In the data rows, 500 means zero.
Some points, each followed by its number:
445:640:647:193:423:343:474:490:357:520:535:467:456:334:774:390:508:579:628:460:488:641:476:727 0
632:689:410:424:431:262:571:413:528:496:649:449:549:576:815:411:417:470:545:370:368:454:349:557 1
395:419:435:845:460:555:514:183:569:653:519:573:556:646:336:677:449:325:339:645:546:508:447:234 2
271:247:855:131:771:894:245:999:390:287:194:496:281:139:146:316:771:749:688:692:784:749:815:888 3
723:512:231:744:481:455:640:433:606:462:556:517:517:666:462:590:424:399:477:361:330:275:397:302 4
276:437:495:571:640:714:561:410:278:546:555:555:427:518:518:783:664:456:283:863:738:992:572:404 5
472:497:651:432:397:444:409:534:575:571:431:494:548:372:371:393:465:550:592:436:478:374:541:605 6
460:672:516:447:405:335:697:161:399:665:855:444:539:483:945:634:467:401:398:741:591:999:354:548 7
479:415:622:233:432:422:433:564:263:345:559:465:418:360:635:386:433:724:573:572:656:412:501:292 8
286:245:485:558:999:999:403:999:420:319:090:688:217:498:052:803:940:515:295:819:686:909:951:839 9
478:414:449:667:491:564:506:422:520:530:483:556:513:552:351:625:514:411:422:565:523:487:529:386 10
716:420:173:698:644:516:612:499:423:291:689:465:385:679:634:687:437:474:416:487:452:314:336:000 11
397:376:585:579:424:525:403:475:440:466:441:552:501:458:261:522:431:580:448:602:637:344:569:247 12
414:434:420:649:644:707:453:461:509:563:434:586:467:592:351:705:591:389:390:625:534:636:575:505 13
658:490:221:673:753:633:652:601:417:359:523:553:408:716:590:642:578:426:398:478:432:455:440:333 14
425:396:432:868:474:600:431:354:716:549:395:607:564:653:125:659:433:358:363:498:494:352:539:313 15
740:771:427:080:646:366:490:815:456:234:566:344:388:484:933:203:535:692:749:123:211:334:382:822 16
483:537:631:371:369:400:430:456:605:592:515:453:555:392:490:332:457:538:590:418:521:511:495:691 17
671:633:360:406:548:392:557:701:533:462:467:490:480:554:616:421:561:504:602:215:235:338:475:743 18
486:277:448:450:743:811:455:868:183:209:368:546:329:439:376:610:648:667:454:640:586:451:655:299 19
608:630:687:036:298:133:498:494:350:424:656:424:541:272:889:213:352:716:698:453:449:355:416:438 20
340:481:688:382:437:470:438:413:423:538:520:477:521:379:526:457:440:572:501:677:657:603:527:438 21
513:634:490:182:653:483:588:636:275:397:595:466:451:408:885:480:628:604:497:599:505:792:531:703 22
641:521:454:544:368:312:567:440:548:477:593:469:556:541:544:439:388:478:574:348:378:262:373:319 23
579:291:437:503:724:722:406:788:428:246:393:472:365:531:315:544:587:604:496:483:582:275:523:294 24
354:625:622:331:430:354:534:375:461:588:576:500:545:395:658:412:504:529:523:585:524:714:531:673 25
464:543:563:424:469:442:499:459:466:523:531:488:494:452:581:465:488:527:506:525:519:567:505:555 26
488:423:386:714:542:679:523:450:617:537:454:548:484:608:282:616:528:379:388:496:479:433:515:446 27
236:429:819:184:479:576:340:636:280:400:464:483:456:241:489:452:559:688:494:721:815:785:672:574 28
580:563:601:301:439:361:488:558:501:508:485:460:481:430:584:321:488:532:643:338:408:395:507:671 29
754:402:512:679:332:400:419:578:837:504:382:431:634:521:194:327:265:510:688:166:334:000:409:441 30
357:316:775:225:504:636:274:789:363:354:347:494:462:272:325:446:559:736:613:627:738:554:670:570 31
641:617:454:370:413:262:565:490:530:463:628:446:522:506:718:368:410:538:619:314:355:364:381:497 32
444:627:629:456:228:230:503:241:636:712:537:463:648:439:589:388:374:468:588:428:423:566:469:685 33
654:502:239:697:757:663:634:592:451:382:497:545:425:717:538:689:587:401:422:473:413:501:435:456 34
523:615:535:276:596:535:446:783:490:454:427:480:445:390:605:338:622:583:627:450:441:551:567:891 35
199:360:553:683:788:968:303:679:756:712:120:579:449:470:000:727:822:333:370:646:469:800:898:999 36
665:402:428:460:458:454:588:487:329:305:649:416:465:462:712:478:356:598:500:567:591:400:364:140 37
351:626:724:252:443:389:462:515:480:624:491:503:539:347:612:377:567:514:578:522:535:729:587:842 38
148:423:466:636:647:750:544:335:213:530:560:560:417:544:490:901:659:423:206:962:808:999:559:274 39
544:773:504:215:448:270:643:477:407:507:627:463:510:463:901:373:493:582:586:416:381:603:478:733 40
717:671:425:408:370:190:579:426:511:459:699:425:526:513:823:356:360:539:635:278:308:328:346:426 41
473:473:559:488:467:537:459:426:531:512:534:499:469:462:466:508:468:501:454:580:604:592:517:479 42
615:559:540:416:300:230:518:484:467:448:633:443:546:453:641:309:310:574:617:340:435:235:381:320 43
453:404:478:703:452:536:473:340:543:539:530:526:520:572:325:632:439:442:433:563:544:451:466:251 44
Which three points above are nearest to each new point by angle? Their numbers follow each, nearest first.
657:507:213:787:521:465:626:226:555:458:741:469:540:766:680:699:396:406:331:560:494:440:251:006 11 4 2
477:425:453:643:555:617:477:530:572:516:442:542:470:546:323:564:522:441:439:497:500:473:535:494 27 15 10
321:478:721:433:402:482:424:333:444:578:565:473:558:350:542:449:429:573:464:717:683:642:527:398 21 42 28
649:645:393:470:528:367:564:566:595:518:475:483:502:579:601:405:548:450:581:260:282:436:485:726 18 16 32
500:255:633:783:158:446:312:508:785:581:318:438:716:377:003:496:191:600:636:404:551:069:445:306 30 12 15
732:502:313:696:436:405:607:410:615:456:600:495:535:640:486:530:383:433:517:346:337:230:364:280 4 23 11
503:311:235:999:672:872:534:507:692:487:435:632:507:773:000:821:569:284:254:493:454:352:510:301 27 15 10
438:481:644:387:386:438:448:459:460:493:533:467:534:379:551:394:442:602:505:620:619:505:490:390 21 8 28
786:447:421:698:400:497:442:627:849:481:328:487:541:586:245:342:325:536:670:178:279:000:373:466 30 23 4
304:509:684:415:403:435:430:381:431:570:497:500:513:351:443:481:512:536:419:654:675:693:577:525 21 28 42
528:540:440:265:705:605:635:579:240:384:628:475:405:425:830:510:594:535:416:647:592:851:480:594 22 7 5
658:603:272:756:452:335:696:255:560:575:670:483:645:674:661:599:389:364:445:441:351:470:305:266 4 23 11
999:503:377:727:296:359:490:786:999:507:247:364:611:660:158:168:216:540:840:000:009:000:286:620 30 18 23
266:679:388:732:494:447:646:000:571:808:740:569:621:680:684:760:546:214:178:750:516:999:453:541 7 2 39
827:484:110:879:496:430:672:443:731:471:549:532:548:774:318:561:384:347:496:165:169:036:316:313 4 23 30
451:487:452:654:508:507:513:317:528:585:519:538:525:567:434:596:433:436:431:557:506:519:521:355 2 44 10
391:457:910:340:245:320:260:643:756:689:317:450:721:212:133:094:414:619:814:164:395:098:579:859 6 17 29
496:179:837:173:254:454:249:750:189:200:476:378:392:165:322:219:291:980:693:547:873:000:523:000 8 12 31
439:346:715:523:294:475:311:549:576:475:400:472:577:335:233:457:360:608:574:514:607:291:516:268 12 6 30
412:449:415:805:429:530:568:152:593:689:538:564:595:658:366:673:438:299:374:618:547:549:469:311 2 44 10
